(in the rows, 128 means zero)
A state moves one step at a time under one of 8 hidden systems, and each row is a state written as 20 numbers. Each run below is a few steps of one system.
seq 1, k444 (8 x 20):
[[ 92 156 118  49 161 152 136 127 175 139 155 161 157 155 135  99 105 122
  135 122]
 [142 137  80 119 143 148 136 150 161 133 105  99 124 154 208 137  80 106
  136  91]
 [182 171  99 187 154 119 158 146  93 117  86 108 140 110 167 140 139 115
  101 138]
 [138 171 159 152 153 113 149  86  99 145 112 131 192  93  83 104 135 128
  136 168]
 [127 109 175 104  93 134 121  72 150 173 132 111 160 107 101 139  66 127
  167 119]
 [173  74 147 126  82 129 120 134 126 129 137 138  84 120 146 200  76 113
  109 117]
 [150 102 138 123 141 130 134 142  94  84 128 194  89 134 125 156 160 102
   96 189]
 [ 99 126 129  66 145 164 135  98 142 117 105 161 134 145 122  87 193 110
  155 175]]
seq 2, k444:
[[ 99 124 129 111 168 153 108 112 125  76  98 162 117 167 143  95 164  88
  166 175]
 [137 140  98 101  97 177 132 111 150 132  73  92 139 137 143 100 188 140
  167  94]
 [167 160  99 122 106 140 165 160 134 155 134 117 153 107 110 144 141 176
   79  66]
 [117 146 121 139 188 104 157 146 126 142 171 160 166 128 106 133  62 144
   80 137]
 [ 96  96 128 151 177 113 120  98 135 141 116 112 133 144 163 120  60  92
  164 172]
 [153 101 134 165  87 123 118 104 113 136  78  73  98 100 172 142 151  99
  164 151]
 [167 150 166 128  73 113 134 126  96 131 134 134 122  74  90 141 197 139
  109 137]
 [106 146 173  64 118 125 118 123 144 126 187 186 145 128  72 123 119 135
  118 124]]
seq 3, k241:
[[102 191 147 113 174  87 135 143 133 138 189 161 163 119 117 109  96 120
  104 141]
 [104 152 179 150 150 103  92 107 125 110 156 143 161 146  98 120  47 108
  158 125]
 [157 123 181 194 102 112  87 109  87  90 114 124 125 129  97 155  93 113
  155 122]
 [164 114 141 168  97 150 111 135  86  76 105 145 108 142  75 149 172 152
  117 104]
 [122  83  89 116 111 180 125 144 137 105 108 134 107 171  96 128 169 177
  123  78]
 [106  61  65 119 120 153 137 135 159 154 106  83  93 148 169 127 136 151
  132 102]
 [109 109  83 127 142 105 155 141 137 167 118  89  98 101 198 117 167 119
  113 170]
 [ 96 169 128  88 151  97 151 130 137 162 154 133 141  90 149  86 179 115
  118 184]]
seq 4, k632:
[[120 172 154 187 159 110  87 119 104  80 112 121 144 152 136 111  94  88
  170 134]
 [145 118 162 173 111 152  83  98 105  79  92 131 135 160  88 135 104 121
  174 102]
 [167  88 138 135  97 177 116 122 109  85 106 163 115 158  73 163 127 150
  121  93]
 [130  75 102  95 132 170 149 144 126 109 132 180 107 154  84 144 160 167
   85 127]
 [ 86  66  81  88 142 144 160 131 148 162 135 133 107 133 124 112 176 164
  102 157]
 [108 105 100 105 112 111 160 128 148 195 131  82 112  82 168 113 175 142
  119 151]
 [133 182 134 119 107  76 143 144 136 177 153  89 132  68 175 120 151 116
  117 135]
 [117 214 150 135 140  75 110 148 135 135 171 113 150 110 156 110  94 100
  136 112]]
seq 5, k421, 8 rows:
[[139 114 141 162 109  94 128 155 100 135 177 141 115 105  69 156 127 174
   72 110]
 [ 69  92 136 138 170 102 104 145 121 102 182 170 106 162  93 119 103 140
  106 148]
 [ 67  58 124 140 135 120  90 107 145 129 125 100  90 160 149 113 103 118
  177 141]
 [139  91 125 151  68 121 101 133 124 125 102  76  70 117 165 139 177 123
  153 116]
 [129 174 133 127  93 113 109 163 113  99 146 132 101 113 116 108 225 138
  117 111]
 [ 71 193 125 111 151 109 111 148 150 125 171 124 155 140 110  71 147 149
  138  95]
 [103 151 102 167 149 100 122 140 147 161 139  68 150 132 161 114  65 140
  138  79]
 [160 128 120 225 139  89 129 142  86 124 110  90 120 108 143 152 106 127
  111 130]]
seq 6, k837, 8 rows:
[[101 163 140 111 120 122 114  97 155 153 106  80 141 113 177  85 147  90
  194 145]
 [146 198 156 136  91 100 123 118 136 164 136  79 168  85 133 120 114 126
  150  85]
 [151 195 163 155 129 111 115 142 106 102 157 153 168 125  78 136  90 139
  110  89]
 [128 104 156 172 159 135 102 110  96  77 124 172 136 167  74 140  77 123
  135 137]
 [139  39 130 179 119 140 128  98  96 122  87 118  99 133 112 156 118 132
  135 161]
 [146  68 107 123  89 138 155 133 119 159 118 118  92  99 113 149 191 168
   91 139]
 [103 112  99  55 114 145 145 160 161 144 166 155 104 136 124 122 174 162
   90 111]
 [ 89 129  91  72 163 137 128 156 178 132 152 140 113 167 186 116  93 106
  129 117]]
seq 7, k91:
[[145 194 148 124 102 135  92 132 148 106 125 107 148 145 152 126  88 100
  169  64]
 [178 185 147 195 110 121 112 131  90  91  93 109 149 118 115 134 136 121
  141  91]
 [143 135 168 185 132 117 126 102  77 108 117 143 159 109  50 124 143 150
  127 148]
 [113  58 149 148 124 134 139  86 120 160 132 130 145 124  53 139  94 172
  125 134]
 [119  39  85 147 134 135 154 133 134 164 123 107  99 132 132 158 101 165
   97 126]
 [102  85  78 127 166 117 149 164 128 131 136 139  78 135 178 130 157 127
   86 172]
 [ 71 125 121  70 148 115 116 140 156 122 157 149  95 143 172  95 159  93
  142 172]
 [107 170 137  66  94 132 101 134 176 139 146 107 123 134 174 101 138 104
  171  92]]
seq 8, k91, 8 rows:
[[171 153 166  97  77 131 104 143 140 112 158 154 124 130 127 171  79 110
  123  75]
 [185 133 137 158 110 158 106 149 102  62 106 155 115 161 119 168 110 118
  123  87]
 [144 108 135 164 136 166 113 108  90  66  79 156 127 162  79 123 162 132
  147 140]
 [106  79 122 125 128 170 140  81 126 137  89 122 148 139  66 100 171 167
  154 140]
 [116  93  75 110 141 154 177 116 152 186 109  99 153 119 116 113 143 181
  107 119]
 [121 135  68 115 187 121 184 151 143 167 135 124 142 120 170 121 112 135
   82 151]
 [113 151 126 103 174 100 143 130 141 144 143 143 129 120 197 122  93  73
  127 187]
 [140 152 173  90  90 106 108 112 145 139 138 119 113 103 185 137 111  61
  164 153]]
seq 9, k632, 8 rows:
[[ 81  54 114 145 107 126 126 114 135 166 132  88 106 123  89 111 155 182
  138 121]
 [145  91 117 128  70 103 137 155 129 169 152  95  79  84 150 164 149 152
   93 115]
 [118 167 127 111 125  77 124 186 127 125 187 143  90 105 161 126 166 120
   83 137]
 [ 55 166 125 124 153  90  90 150 151 124 167 109 118 145 157  78 129 115
  158 118]
 [120 138 116 171 113 120  90 131 143 122 100  60 115 146 175 118 102 113
  180  79]
 [189 168 127 187 106 135 112 154  96  79  93 114 122 131 139 149 144 122
  125  88]
 [126 161 132 161 146 136 113 149  97  72 138 163 143 156  62 113 158 162
  108  98]
 [ 81  68 105 150 144 143 116 128 131 128 140 123 127 168  68 116 110 190
  125  91]]
seq 10, k141 (8 x 20):
[[168 177 178 131  79  93 132 130 109 152 161 124 146  68 100 149 134 133
  104 117]
 [123 149 149 143 156 106 120 158 107  94 183 184 137 144  74 139  96 144
   84 117]
 [ 93  63 119 153 164 139  98 125 133  93 133 144 105 190 123 136  63 129
  143 121]
 [147  60 122 140  87 156 113 106 129 119  76 100  80 141 162 151 138 107
  162 133]
 [163 145 136  97  75 155 137 122 117 119  95 131 120 101 119 123 229 130
  130 132]
 [106 182 117  69 144 145 146 142 153 133 156 153 167 132  93  88 168 164
  110 102]
 [ 98 130  82 111 176 127 154 149 166 167 154 116 153 147 155 122  64 143
  105 101]
 [145 109 102 173 158  99 148 136 118 149 106  94 110 109 200 149  93 100
  115 167]]
seq 11, k177, 8 rows:
[[169 209 153 107 128 120 139 129 142 139 134 133 173 106 164 139  75  86
  131 116]
 [170 189 153 155 167 121 141 112  94  99 105 159 174 116 127 129 114  88
  126 169]
 [145 113 168 163 138 148 121  70  94 106  83 142 159 128  77 123 125 117
  162 168]
 [169  72 152 135  85 172 130  86 117 130  94 134 134 130  74 165 104 144
  140 112]
 [174  83 111  89 109 173 163 138 131 127 126 172 117 135 102 176 122 154
   75 114]
 [111  91  93  64 168 158 166 134 148 133 135 183 119 151 131 129 141 133
   92 168]
 [ 93  96 102  67 149 155 143 103 172 157 111 125 125 143 178 106 129 101
  158 162]
 [153 162 124  75  94 144 136 117 163 151  99  99 132 107 197 123 145  89
  162 124]]
seq 12, k837:
[[124 110 110 122  99 139 103 126 156 136  99  73  92 134 205 127 129  97
  176 112]
 [156 194 102 146 102 120 134 156 131 134 111  77 137 106 159 112 174 141
  125  73]
 [105 200 128 130 150 130 114 144 127 101 144 137 172 149  81  83 148 155
  132  84]
 [ 80 118 142 163 171 122 105  98 130 124 135 121 165 163  91 103  54 138
  161 119]
 [136  86 129 206 144  90 136 112  95 157 118  94 129 101 125 150  83 136
  118 157]
 [142 111 145 153 112  93 145 139  87 134 149 148 104  84  90 142 185 148
   80 176]
 [ 93  85 158  68  97 128 107 130 136 120 178 177  87 137  95 130 160 133
  123 147]
 [114  80 117  90 100 134 103 144 167 129 145 123  75 156 183 156  84 105
  140 101]]
seq 13, k177 (8 x 20):
[[136 112  99 136 105 129 154 109 145 191  93  52 134  92 171 121 137 138
  144 126]
 [162 160 136 121  84  94 155 147 116 165 140 110 119  62 148 140 185 129
   94 141]
 [105 151 182 110 127  72 120 129 114 138 193 163 125  90 101 124 137 114
  110 176]
 [103 106 175 141 137  91  91 111 126 116 159 145 114 140 135 146  48  88
  154 151]
 [165 116 132 165 119 143  92 142 113  69  99 133  94 163 165 167  95  88
  146 112]
 [148 141 114 138 122 168 108 149 109  55  97 156 113 168 104 121 190 137
  131 102]
 [ 88 123 115 105 133 164 124 118 147 122 132 136 154 164  61  92 150 181
  140  82]
 [114 115  84 119 146 145 159 127 163 181 131  94 165 134 127 124  75 172
  116  79]]
seq 14, k421:
[[139  99 163 128 130 136 150  90 107 143 141 164 166 109  45 144 106 156
  109 153]
 [111  52 135  88 123 145 135 116 146 147 160 165 115 144  92 161  76 152
  108 131]
 [120  51 105  99 130 150 125 143 145 110 130 157  68 164 167 162 111 110
  116 146]
 [128 107 114  96 124 157 116 130 133  91  90 141  82 150 178 124 188  87
  154 166]
 [132 174 128  72  98 154 129 115 149 129  98 114 136 116 154  93 208 110
  166 128]
 [148 209 120  84 104 132 149 146 157 154 137 111 166 104 148 113 146 135
  122  81]
 [156 207 110 135 170 114 155 158 130 134 143 136 175 121 149 130  80 125
   90 103]
 [148 152 130 179 191 117 147 111 101 126 109 138 177 130 128 136  57 109
  124 156]]
seq 15, k141, 8 rows:
[[143 131 135 199 119 117  84 159  93  66 130 128  97 156 112 147 119 133
  124  85]
 [116  95 119 178 116 153  96 125 106  83  98 112 110 169  85 115 159 163
  153  90]
 [119  76 101 131  93 166 130 115 135 142  99  97 119 138  87 118 176 187
  138  90]
 [122  91  80 102 113 144 170 143 138 168 130 120 117 111 112 125 190 184
   83 125]
 [ 86 116  86  97 167 110 165 153 141 164 159 140 119 113 142 103 173 150
   84 168]
 [ 66 128 117 108 157  78 126 138 150 164 167 114 110 113 179  99 125 106
  130 174]
 [110 156 156 133 108  65  99 141 136 147 165  96  98  93 188 129 114  86
  145 139]
 [140 182 169 164  98  76  83 158 106  94 162 120 107 111 139 137 127 102
  132 106]]
seq 16, k241, 8 rows:
[[115 148  99 207 142 101 122 151 114 134 129  72 141 128 110 108 124 173
  120  78]
 [ 87 101 104 201 162 103 131 127 101 143 129  94 139 126  82  98 147 180
  116 131]
 [ 70  65 135 152 129 103 123 105 118 159 148 110 117 116  72 103 152 176
  131 151]
 [ 85  65 152 121  89  89 108 127 130 158 181 120  81 106 103 133 144 154
  118 142]
 [ 92 102 140 115 104  82  98 171 131 121 196 143  61 124 138 139 146 130
  103 133]
 [ 82 145 132 118 131  94  80 174 138  88 178 139  77 156 155 108 147 111
  135 116]
 [ 88 174 134 146 123 101  73 150 134  99 144  95 110 148 158  90 145 110
  173  97]
 [120 188 129 182 109  97  98 145 118 123 127  70 138 118 133  94 160 139
  154  80]]

Which system made each of these runs?
seq 17 (2 x 20):
[[191 163 120 122  93 148 141 135 116 111  77 115 115 104 167 139 199 104
  129 132]
 [154 187  91  78 133 167 168 148 147 134 113 143 167 128 128 112 171 147
  104  95]]
 : k241
seq 18, 2 rows:
[[ 98  52 113 110 146 108 145 143 134 155 162 144  79 122 149 151 112 131
   91 177]
 [ 93 111 116 103 143  99 129 142 135 138 139 127  80 116 189 112 174  93
  129 195]]
 : k444
seq 19, 2 rows:
[[162 151  73  81 137 162 168 169 155 135 120 140 126 133 178 145 137 130
   85 103]
 [116 154  79 103 193 146 161 130 158 141 109 131 159 149 183 106  94 106
  128 142]]
 : k241
seq 20 (2 x 20):
[[132 126 170 145  98 136 108 106  94 100 125 149 137 123  38 119 178 159
  134 124]
 [ 88  81 142  88 110 158 108 112 149 132 159 153 128 158  58 123 117 171
  135  96]]
 : k444
seq 21 (2 x 20):
[[153 106  61 151 173 175 176 130 121 125  70 123 143 150 141 131 134 151
  105 130]
 [115  86  92 109 161 163 172  87 139 162  79 119 152 129 134 106 149 136
  142 177]]
 : k241
seq 22 (2 x 20):
[[109 144 153 129  73 103  92 121 152 160 149  65 125 109 138 117 113 135
  168  73]
 [153 170 122 181 103  91 119 177 107 121 154 101 119 105 123 142 137 157
   92  73]]
 : k91
seq 23 (2 x 20):
[[137  96  79 187 184 149 153 112 109 125  65 103 143 149 147 123 113 131
  131 151]
 [123 118 113 141 140 126 170 103 109 167 101 107 149  87 107  99 197 154
  119 179]]
 : k837
seq 24:
[[119 172 161 124  75  99  87 144 148 138 168  95 129 117 127 123 102 132
  152  57]
 [147 193 128 168 150  93 122 173 114 107 165 135 144 131 130 142  81 131
   94  84]]
 : k177
seq 25 (2 x 20):
[[ 79 129 136 100 117 101  86 142 167 136 170 107  96 145 180 118  94 100
  160 110]
 [146 153 113 137 116 131  97 149 142 100 101  99  99 149 212 133 121  80
  162 103]]
 : k632
seq 26 (2 x 20):
[[134 109 103 149 182 159 124 133 125  84 110 163 136 190 133 146  59 117
  122 116]
 [135  83  87 174 167 163 145 105 107 113  55 110 132 155 139 123 138 129
  143 155]]
 : k444
seq 27, 2 rows:
[[ 94 112  88 166 193 100 136 143 119 124 118 120 105 138 185 108 133 108
  122 185]
 [ 73 129 153 102 130  87 109 109 140 152 150 114 106 105 162  91 160  92
  163 186]]
 : k91
seq 28 (2 x 20):
[[164 142 118 135 148 124 149 117 127 136  88 121 132 111 206 144 105  68
  138 177]
 [173 184 153 113  99 133 140 108 113 127  90 126 149  84 139 117 193  96
  146 157]]
 : k837
seq 29:
[[ 90  92  68 112 172 169 136 136 141 104 101 138 112 180 140  97 170 142
  132 138]
 [ 91 102 110  98 117 137 127  95 164 172 102  76 122 120 172  96 151 116
  177 147]]
 : k241
seq 30 (2 x 20):
[[107 220 144 122 141  94 100 158 129  94 158 140 134 125 149  90 163  97
  139 125]
 [102 180 133 155 133 107  90 142 143 121 150  93 151 150 137 107  74 128
  162  62]]
 : k141
seq 31:
[[156 110 120 149 131 173 157  89 114 141  78 121 180 129  64 129 128 170
  131 118]
 [135  85 110 118 149 155 179 102 126 169 122 145 166 121  73 139 107 175
   92 140]]
 : k837
seq 32 (2 x 20):
[[ 93  85 137 104 130 143  90 105 157 111 118 128  97 172 167 125  88  86
  183 136]
 [142 130 114 123  71 137 113 134 138 128  91  78  92 116 177 120 189 117
  160 103]]
 : k91
